[[44,110,100,90,72],
[97,151,102,76,130]]
->
[[44,110,100,90,72]]

[[96,99,102,106,100,93],
[115,124,131,128,128,130],
[101,111,117,121,129,136],
[144,155,123,108,90,79],
[107,105,100,101,85,76]]
->
[[96,99,102,106,100,93],
[101,111,117,121,129,136],
[107,105,100,101,85,76]]

[[143,76,100,60],
[68,39,147,112],
[149,104,100,84],
[96,91,111,126],
[149,133,90,80]]
->
[[143,76,100,60],
[149,104,100,84],
[149,133,90,80]]

[[126,106,81,93,111,159,98,44,124],
[132,104,76,91,111,167,96,38,130],
[112,114,90,95,111,146,113,43,104],
[109,118,91,95,112,147,118,38,99],
[117,109,87,94,110,149,105,48,113],
[123,107,83,93,111,155,100,46,120],
[115,112,88,95,111,147,109,47,108],
[129,105,79,92,111,163,97,41,127],
[120,108,85,94,110,152,102,48,117]]
->
[[126,106,81,93,111,159,98,44,124],
[112,114,90,95,111,146,113,43,104],
[117,109,87,94,110,149,105,48,113],
[115,112,88,95,111,147,109,47,108],
[120,108,85,94,110,152,102,48,117]]

[[104,128,133,109,45,116,100,83,75,84,80,76,129],
[67,79,73,106,61,104,111,126,69,115,129,134,110]]
->
[[104,128,133,109,45,116,100,83,75,84,80,76,129]]

[[110,101,88,100,99,105,84,134,96,99,86,96,135,122,100,65],
[125,101,100,89,172,132,110,83,108,54,120,90,128,138,133,99],
[97,115,103,110,66,88,100,101,92,99,74,102,100,103,100,93]]
->
[[110,101,88,100,99,105,84,134,96,99,86,96,135,122,100,65],
[97,115,103,110,66,88,100,101,92,99,74,102,100,103,100,93]]

[[86,91,102,112,92,80,97],
[106,61,84,122,60,90,114],
[123,122,92,125,80,91,104],
[93,106,97,99,108,89,84],
[103,113,104,123,107,128,88],
[102,108,126,158,89,120,114],
[91,91,100,78,91,98,107],
[78,95,90,88,74,86,108],
[90,154,89,124,103,103,156],
[143,100,97,77,95,110,92],
[102,94,105,66,123,92,101]]
->
[[86,91,102,112,92,80,97],
[123,122,92,125,80,91,104],
[103,113,104,123,107,128,88],
[91,91,100,78,91,98,107],
[90,154,89,124,103,103,156],
[102,94,105,66,123,92,101]]

[[108,142,99,100],
[110,132,98,100],
[173,103,113,99]]
->
[[108,142,99,100],
[173,103,113,99]]

[[154,101,92,108,97,146,78],
[108,124,155,100,139,91,105],
[95,129,113,149,48,106,106],
[109,128,166,99,137,87,99],
[130,94,54,85,94,153,125],
[101,103,134,93,99,71,75],
[61,120,114,144,84,71,137]]
->
[[154,101,92,108,97,146,78],
[95,129,113,149,48,106,106],
[130,94,54,85,94,153,125],
[61,120,114,144,84,71,137]]
---
[[74,106,95,122,127],
[120,87,108,112,139],
[76,167,96,94,124]]
->
[[74,106],
[120,87]]

[[52,160,127,140,149],
[77,161,135,134,141]]
->
[[52,160],
[77,161]]

[[54,37],
[63,32],
[72,88],
[54,39]]
->
[[54,37],
[63,32]]

[[156,39],
[42,45],
[43,38],
[157,41]]
->
[[156,39],
[42,45]]

[[167,65,67],
[67,170,172],
[170,65,67],
[133,30,29],
[160,75,78]]
->
[[167,65],
[67,170]]

[[41,157],
[36,41],
[38,160],
[162,163],
[37,154]]
->
[[41,157],
[36,41]]
---
[[101,89,84,101,104],
[97,105,105,81,72],
[93,71,46,88,129],
[102,89,60,109,132],
[93,105,105,94,76]]
->
[[101,89,84,101,104],
[93,71,46,88,129],
[93,105,105,94,76]]

[[115,158,114,100,99,101],
[101,101,101,131,150,105]]
->
[[115,158,114,100,99,101]]

[[155,136,94,95,133,154,109,129,115],
[156,138,92,94,134,157,108,130,116],
[104,103,77,91,96,110,86,99,94],
[77,96,138,137,99,77,123,102,117]]
->
[[155,136,94,95,133,154,109,129,115],
[104,103,77,91,96,110,86,99,94]]

[[46,109,118,118,112,117],
[91,87,136,51,130,119],
[45,108,112,117,112,114],
[42,110,104,129,106,110],
[71,109,60,143,84,80],
[105,83,125,51,128,109],
[89,110,54,143,78,72]]
->
[[46,109,118,118,112,117],
[45,108,112,117,112,114],
[71,109,60,143,84,80],
[89,110,54,143,78,72]]

[[102,41,98,93,61,90,78,78,109,100],
[99,133,102,97,84,105,87,93,89,87],
[104,124,133,95,100,118,138,101,97,108],
[95,94,101,110,97,93,105,79,108,100],
[81,105,79,84,107,93,146,130,108,101],
[86,122,93,101,85,104,82,132,99,103],
[101,151,107,60,101,103,60,102,86,97]]
->
[[102,41,98,93,61,90,78,78,109,100],
[104,124,133,95,100,118,138,101,97,108],
[81,105,79,84,107,93,146,130,108,101],
[101,151,107,60,101,103,60,102,86,97]]

[[76,151],
[148,77],
[125,47],
[151,75],
[106,105]]
->
[[76,151],
[125,47],
[106,105]]
